In the rows, 128 means zero.
Named turns come first, each shown by rows before and after it. Which turns, in which order, take the first row of each pair that follows to the second? Write the first one first, as in the answered first pair.
turn J:
[ 90 143 150 151 122 124 129 107 147 106 158  87 140 152 101 142 138  93
 121 123 117 159 115 162  84 116  87 108 151 126 149 126 125 126] => [ 88 146 155 149 123 125 133 112 149 104 161  87 138 150 100 142 138  90
 121 121 116 161 110 163  83 117  93 103 152 122 149 129 125 128]
[128 104 144 113 156 124 114 125 113 125 131 120 152 108 123  87 134 115
 164 138 126 148 110 125 126 122  92 114 137 136 146 133 109 148] => [137 116 133 123 146 126 121 131 136 137 103 110 125 141 117 127 120 142
 119 113 148 154 105 128 105  95 117 141 142 106 178 121 114 113]
[131 138 126 154 128 136 127 126 116 126 104 125 129 122 115 147  99 141
 107 139 150 115 129 130 134 128 185 114 129 129 139 110 134 136] => [123 136 130 155 124 128 126 127 109 119 127 137 129 118 119 143  98 134
 126 151 134 117 137 126 136 152 181 107 133 143 117 117 137 141]
[151 113 123  96 127 146 123 125 129 121 148 158 122 118 143 171 118 128
 160 115 118 143 134 112 169 186 131 137 103 162 125 130 133 133] => [152 104 127  88 150 154 121 118 119 127 127 151 131 107 140 156 126 120
 171 109 135 136 112 116 171 153 119 137  87 155 148 129 113 142]
turn R:
[124 121 138 140 131 121 118 132 133 115 129 104 154 139  91 122 121 171
 134 129 139 152 119 128 125 144 137 139 134  98 136 117 137 118] => [119 119 135 142 130 125 122 134 135 122 133 106 155 137  96 123 120 173
 130 126 128 135 129 123 137 152 143 135 126 102 123 119 144 123]
[123  93  90 121 115  99 148 146 122 139 150 107 107  73 162 122 143  95
 158 165 131 135  83 113 107 157  75 143 113 137 133 112 119 141] => [132  97  93 135 132 121 161 152 141 179 100  97 126  83 153 118 132 126
 136 134 149 118  74  99 103 103  98 159  85 128 157 102 110 137]
[142  94 117  93 150 151 129 115 100 138 111 142 135 119 129 110 143 110
 159 129 117 116 123 123 157 144 102 120  92 141 131 141 122 155] => [141  96 116  93 145 140 124 111  98 126 113 134 137 119 128 108 149 103
 162 131 132 125 115 123 148 138  95 118  95 135 141 139 118 150]
[133 128 130 131 122 111 137 101 120 144 180 139 116 132 121 137 147 112
 142 140  98 120 146 129 141 150 144 127 147 134  90 152 154 139] => [133 139 128 124 138 108 134  94 125 130 157 113 111 143 114 138 155  95
 138 135 139 154 101 140 111  99 113 135 155 109 135 139 136 139]
turn D:
[138 113 150  92 135 150 122 126 130 141  62 139 152 115 157 115 148 122
 142 129 147 102 149 128 165 153 131 127  62 162 114 145 114 162] => [110 135 151  98  98 120 116 120 134  99 136 145 133 114 160 138 148 102
 154 162 117 126 164 132 149 204 118 119 111 165  75 145 129 145]
[ 88 171 125 159 117 113 126 132 130 131 115  84 131 143 108 118 137 150
 118 119  78 128 111 129  83  64 116  98 135 125 141 124 121 112] => [ 97 159 123 149 131 125 126 127 122 137 108  82 141 133 109  96 147 134
 128 122  87 126 106 130  92  53 105  91 120 131 146 123 112 130]
[135 135 113 131 122 128 127 126 164 131 102 154 101 134 147 161  94 161
  84 113 136 127 149 113 121 152 184 151 118 117 135 123 141  79] => [154  91 108  98 164 143 115 117 131 138  79 161 136  92 143  96 125 126
 136 125 145 108 114 114 141 122 143 125  77 134 146 133 105 134]

(2 to 3 turns a pair)
[151 103 131 118 157 154 121 137 124 147  82 140 137 150 128 121 128 147
 114  93 153 105 121 114 138 108 147 131  76 132 154 129 128 140] => [134 118 129 102 164 129 110 122 110 114 117 117 144 124 119  97 149 107
 152 118 161 137  89 122 118  99  93 115  98 134 159 131 116 153] -> D R
[161 140 156 129 120 150 124 142  92 133 121 117  79 115 130 148 158 144
 115 134 143 131  83 132 100 107 141 141 147  80 158 123 120 130] => [165 131 165 123 139 165 135 148  93 164 104 136 103 108 125 131 143 159
 120 126 120  89 101 119 127 102 153 131 117 101 139 136 118 144] -> D R
[131 117  92 111 177 112 130 150 148 108 121  84 155 112  63 116 148 152
  94 141 175 166  72 124 101  87  70 127 130 138 153 126 104 123] => [144 103  89 113 179 130 133 154 150 128  93  94 149 121  69 126 140 171
  74 126 179 148  82 121 115  88  96 135 107 133 158 128 107 124] -> J D
[113 166 132 136 121 143 120 132 126 129 125 103 114 139 137 130 152 142
 115 135 134 143 125 147  79 100 139 130 139 124 133 115 135 124] => [118 152 146 140 123 152 130 142 118 138 134 120 132 127 136 109 142 145
 130 139  95 116 152 140 106 130 149 117 126 153  91 127 140 147] -> R J
[176 160 150 175 116 150 151 146 137 151 136 129 142 173 109 142 131 150
  52 131 122 141 124 146 137 106 152 155 129 110 102 153 136  95] => [184 119 149 142 138 152 137 141  91 141 156 158 161 137 117  87 149 115
 111 159 105 118 122 149 172 139 113 119 103 141  78 168 116 147] -> D R
[123 128 144 149 139 116 144 125 130 148 143 118 111 167 109 114 111 155
 109 111 120 123 135 134 124 118 143 141 148 126 112 131 162 107] => [116 131 147 135 143 110 138 107 111 128 162 109 115 152 107  89 131 123
 137 131 130 146 116 146 116 114 106 123 156 127 118 129 152 121] -> J R
[118 149 138 139 122 112 130 136 138 119 143 119 114 142 122 151 135 128
 116 125 122 134 136 122 125 135 140 131 147 130 120 124 146 117] => [130 127 132 118 146 125 128 127 118 122 129 125 134 119 126 112 152 104
 139 128 132 122 120 126 138 122 111 110 120 138 125 129 123 150] -> D D
[139 108 128 101 133 138 128 128 121 109 147 143 126 103 132 103 150 111
 150 148 124 127 127 137 151 155 114 117 122 149 109 131 137 151] => [145 100 126  96 146 146 129 128 118 121 124 146 134 104 138 103 145 119
 146 142 135 115 126 136 152 142 116 116 113 151 120 130 132 151] -> D D D
[ 80 161 141 151 142 139 105 146 141  82 196 108 111 144 113 129 140 110
 144 143 137 154 141 112  85 118 108 117 159 149 118 127 132 107] => [ 88 152 150 153 169 151 115 144 135 108 170 110 154 127 103  89 152 110
 155 134 128 123 129 106 100  78 105 104 131 169 113 139 121 136] -> J R D
[108 180 118 125 137 120 110 105 156 128 166 109 132 150 123 160 140 117
 119 126 143 152  98 157  87 155 127 147 138 113 142 151 119 105] => [113 173 123 134 158 134 119 101 163 160 134 101 163 142 115 137 140 134
 110 113 147 132  89 150  88 114 136 141 109 118 153 153 112 118] -> J R
[137 111 122 160 143 147 162 143 129 144 103 152 111 149 147 171  98 186
 110 117  98 107 167 123 153 172 160 116 121 139 109 160 145 123] => [153  91 118 145 170 162 153 135 122 153  71 139 127 134 149 141 110 170
 125 110 125 105 137 126 156 136 146 115  92 134 137 167 124 145] -> D J
[174  74 102  98 130 140 109 119 101 117  87 150  82 133 151 159 138 128
 113 102 173 150 108 145 140 137 131 152 100  89 186 116 106 125] => [168  70  97  91 124 131 106 120  96 106 103 153  75 131 149 157 141 113
 121 110 173 159 108 148 140 153 119 151 109  91 178 116 104 123] -> R R R
[131 115 115 114 114 111 113 130 115  93 147 137  87 135 149 152 139 104
 131 146 144 164 124 148 123 167 111 133 144 114 131 131 130 120] => [149  84 122 117 141 148 130 136 116 145 114 158 133 119 148 111 132 124
 137 131 113 102 148 128 169 147 140 116  92 150 105 146 125 155] -> R R D
[134 118 120 108 133 122 120 112 114 105 138 118 120 127 127 123 138 103
 150 127 142 151 111 147 121 128 106 123 137 100 155 123 113 133] => [141 119 118 118 135 130 128 115 128 128 108 114 118 136 128 141 127 126
 119 108 155 147 111 145 113 113 133 135 129  92 171 118 120 117] -> D D
[136 160 125 135 121 127 136 117 127 141 112  88 151 146 100 121 140  91
 124  97 138 136  89 120 100  98 120 127 133 122 148 127 119 118] => [144 148 121 134 130 135 142 126 125 156  92  96 157 144 108 120 136 109
 117  89 134 125  96 121 108  97 135 132 113 123 147 128 125 119] -> J D
[166  96 112 101 137 117 128 112  95 123  71  91 121 158 101 146 157 149
 122 110 151 145  99 123 124 136 112 120 123 117 169 148 121 113] => [158  86 109  95 114 107 130 116  84 107 112 119 114 148 105 150 151 135
 133 128 119 135 135 127 149 204 116 106 132 138 120 165 125 120] -> R R
[129 108 122 119 164 136 110 119  91 124 144 133 131 115 126  90 142 104
 150 151 159 129 111 109 125 128  90 103 112 139 127 129 108 174] => [116 153 129 158 138 119 127 129 135 132 132 103 115 153 117 143 124 137
  99 129 172 155 110 105  79  91 122 140 146 110 149 109 127 113] -> D R
[104 146 160 174 115 117 117 111 123 127 174 116 155 106 140 120 138 108
 149 155  62 136 131 136 148  97 114  83 124 127  90 150 142 105] => [126 131 151 170 144 145 119 114 123 163 111 114 167 111 137 108 140 134
 127 121  85 119 116 133 154  49 134  94  85 116 129 150 136 114] -> D D
[137 116 139 123 139 137 132 139 128 144 124 138 146 117 125 111 134 137
 132 128 116  99 144 113 142 127 147 120 118 140 102 137 120 146] => [136 125 141 136 129 135 132 144 141 147 115 140 128 130 125 135 119 155
 111 118 121 106 145 115 134 122 163 140 127 130 121 136 129 127] -> J J
[119 131 137 142 120 113 116 125 135  94 164 138  98 128 137 142 139 114
 119 152 120 131 134 118 104 172 131 113 153 124 107 146 125 115] => [131 127 145 159 136 141 129 132 151 143 107 135 124 137 125 134 127 159
  90 120 125  96 134 106 113 119 168 127 116 121 119 139 129 107] -> R R
[147 123 134 139 140 158 131 140 133 141  99 125 134 133 129 112 118 140
 111 106 144 114 119 131 133 111 137 131 103 135 156 125 134 133] => [118 146 146 151 105 127 128 136 142 107 164 131 116 138 126 142 117 119
 115 135 118 138 133 135 121 158 128 125 146 140 118 124 148 108] -> D D
[129 110 132 159 108 115 138 151 166 135 146 142 110 142 125 167 108 161
  94 131 106 121 165 124 108 159 165 143 151 114 101 123 159 103] => [141  98 143 149 162 135 139 140 157 169  92 118 164 116 108 105 138 144
 120 117 138 109 112 121 110  65 135 126 109 114 145 117 131 146] -> J R R
[134 120 112 100 135 123 118  98 101 147  90 126 138 137 109 119 164 124
 143 134 169 137  47 125 104  97  98 133 102 117 174  77 116 138] => [114 120 120  93 123 108 114  99  82 127 140 147 147 117 113  97 165  98
 183 163 133 131  71 120 121 150  80 109 116 148 118 100 127 161] -> J J J
[122 140 119 125  98 108 133 122 134 104 143 120  87 140 145 165 126 109
 113 126 155 160 109 156  87 163 133 133 155 110 134 111 118 106] => [143 115 121 128 118 149 147 139 130 153  97 146 109 138 152 149 102 150
 103 104 136 104 147 141 134 173 181 136 102 132 109 125 122 127] -> D R
[112 150 146 134  93 122 141 112 165  83 148 119 120 127 126 115 136 116
 125 118 144 138 107 144 103 119  91 111 180  85 111 103 155  95] => [117 142 157 146  94 143 157 126 164 115 138 149 139 134 130 115 108 150
 120 107 109  88 152 130 136 141 136 108 153 115  74 118 169 104] -> R R
[124 134 145 145 158 146 140 120 136 163 102 109 173 115 113 109 135 132
 128 122 132 118 108 131 112  77 129 122 119 133 136 129 122 134] => [109 142 154 142 146 132 136 115 135 146 129 107 168 113 108  95 141 118
 135 134 119 126 112 136 104  83 111 109 131 145 121 130 122 131] -> D R
[133 137 104 133 133 126 131 102 140 122 112 120 120 140 144 149 132 102
 132 114 135 147 133 116 107  89 109 149 113 118 164 117 142 120] => [129 129 107 119 140 123 129 100 121 117 121 116 135 122 142 117 139  84
 151 124 120 150 130 117 117  94  93 134 112 129 157 125 137 143] -> J J J
[110  84 100 111 138 121  96 120  89 110 112 114  96  86 164  98 140 106
 142 128  99 150 102 167 128 130 105 125 139 111 130 158 102 144] => [119  95  96 134 131 133 110 131 123 137  74 108  82 111 163 134 118 149
  97  95 107 139 115 165 118 107 159 154 133  94 149 148 115 108] -> D D
[136  77 179  97 119 113 102 116  90 112 156 131 122 104 122  86 164 130
 154 140 103 125 162 148 158 147 124 109 140 104 103 134 124 166] => [119 112 177 120 102  94  95 110 118  89 171 107 102 127 112 121 161 123
 124 135 125 167 141 151 116 122 127 125 177  75 133 120 128 132] -> R D
[130 124 132 120 130 115 125 139 122 109 151 145  99 137 154 153 132 101
 140 144 133 149 126 130 131 165 124 132 137 115 144 117 119 133] => [131 119 133 120 150 123 125 133 122 119 127 127 124 129 144 129 146  95
 146 139 152 144 103 131 128 124 109 122 123 116 157 120 103 149] -> R D
[111 148 153 147  94  97 166 145 150 124 170 114 152 148 123 128 109 132
 115 152  96 135 114 122 104 112 130 131 177 161 120 119 135 103] => [111 142 155 146 105 100 159 133 140 126 168 107 170 133 125 108 118 122
 136 158 100 129  99 120 103 103 114 119 172 162 118 124 131 115] -> R J
[107 134 130 118  99  79 117 128 115  76 209 142  98 115 134 143 165  80
 144 152 138 166 128 119 111 150  87 140 155 130 123 141 133 140] => [128 137 130 148  95 107 144 157 155 130 148 153  94 157 136 188 119 162
  79  99 130 124 171 105 126 131 175 178 131 118 128 136 162 102] -> D R
[118 134 118 138 153 113  92 102 130  95  88 122  47 136 160 150 138 126
  76 108 155 168 146 156  86 115 145 152 122 110 178 100 136  92] => [119  96 139 121 186 130 102 105  91 124  95 158 110  85 161  66 151 107
 135 133 104  95 166 140 148 137 131  99  73 175 109 138 124 166] -> R J J
[121 120 139 131 151 127 121 107 136 148 128 128 143  97 125  93 117 137
 144 131 123 113  86 125 106  76  87  99 127 151 147 149 119 138] => [116 135 145 153 122 131 131 122 153 159 133 138 126 123 133 136  91 178
 109 113  93  99 133 117 108 105 135 119 140 151 127 154 146 106] -> R D D
[154 116 106 136 138 151 102 101 141 129 101 108 128 121 119  96 185 113
 112  87 170 166 101 168 103  86 124 146 140  87 178 148 136 126] => [166  95 100 129 141 163 107 108 136 147  84 121 127 126 121  93 176 140
 101  75 166 142 119 161 124  93 141 151 117  95 177 147 134 128] -> J D
[132 141 133 129 118 135 129 136 145 138 110 116 110 165 124 155 118 152
  97 112 137 138 125 126 123  97 147 141 128  99 151 121 133 111] => [126 124 145 108 124 130 129 136 115 129 145 143 138 127 127 110 131 133
 147 146  92 111 149 117 162 142 131 106 114 146  91 136 126 161] -> R J
[121 126 143 154 175 159 161 101 103 138 118 144 128 129 146 128 133 101
 140  97 146 144 119 135 133 116  97 123 121 113 166  89 103 168] => [116 118 147 152 155 145 156 103  91 126 153 164 124 120 154 133 129  93
 157 116 112 133 143 137 148 167 100 117 131 132 128  99 111 176] -> R R
[145 132 139 152 172 141 130 120 151 123 129 114 207 119 103 108 136 146
 131 144 118  89 159 149 128  94 127  87 110 145 124 143 150 101] => [134 150 143 172 152 127 135 121 167 116 151 113 191 136 105 135 127 152
 111 151 106  91 173 155 119 112 145  94 132 140 117 135 163  76] -> D D
[111 126 158 131 149 155 146 121 121 158 104 119 203  85 133  70 133 138
 159 139 116  77 129 103 153 102  96  88  96 164  94 163 119 163] => [ 78 193 148 159  88 103 138 124 160 101 152  76 131 135 128 157 123 142
 109 141 140 167 110 118  76 110  95 128 189 117 132 126 141  75] -> R D R
[129 102 121 144 126 128 150 148 122 155 150 141 149 144 105 190 116 153
 131 130 113 158 136 158 153 187 163 144  92 123 125 135 153 117] => [145  92 114 120 147 129 139 133 106 147 131 117 153 130 102 169 141 125
 154 134 155 185  94 166 135 146 123 138  82 104 170 130 126 134] -> D R R
[110 145 151 100 123 145 161 104 130 103 120 142 126 128 129 129  85 102
 155 151 151 171  98 197 111 157 122 114 131 114 120 143 124 132] => [125 133 150 101 139 165 166 105 132 130  77 139 131 136 126 128  81 117
 136 124 164 155  94 191 111 130 135 127 104 105 136 142 116 132] -> D D
[128 111 103 109 129 122 106 112 116 104 136 125  97 121 139 138 140 108
 119 134 154 160 112 137 122 142  86 125 145 119 148 119 121 106] => [131  88 112 102 152 147 109 115  98 133 111 142 139 108 141 104 140 123
 132 128 143 119 123 125 150 127  98 113 106 141 132 130 116 135] -> D R D
[159 126 106 106 101 139 149 146 139 147 138 167 117 141 139 173 120 169
 115 127 130 124 144 143 122 153 152 135 121 126 119 131 126  96] => [149 122 109  87 103 124 134 137 117 116 164 161 119 113 138 139 141 123
 160 160 134 141 120 152 119 166  95 106 125 129 120 139 115 127] -> R J
[128 140 129 142  97 122 122 131 135 137 134 132 117 144 142 158 111 134
 100 125 122 127 152 130 117 151 150 125 149 120 123 116 150  95] => [158 116 121 125 133 143 122 133 127 154  87 121 134 135 144 129 123 131
 105 110 154 121 118 133 121 109 136 125 118 105 160 120 129 115] -> R D
[131 112 135 103 140 133 116 111 111 126 131 117 144 110 131  78 144 108
 168 146 125 127 118 132 137 113  87 108 120 136 109 139 108 156] => [113 158 135 140 111 120 122 115 152 127 129  87 124 147 125 131 125 136
 109 126 142 154 112 135  93  89 120 137 159  99 136 117 130  93] -> D R
[110 159 129 146 130 108 128 131 135  91 150 104 126 155 112 152 131 128
 122 134 127 161 122 135 102 105 118 124 169 102 126 120 141 104] => [120 158 138 154 162 127 132 130 141 119 115  97 159 153 104 130 132 140
 121 123 130 133 104 124 112  61 122 120 143 117 139 124 137 119] -> J R
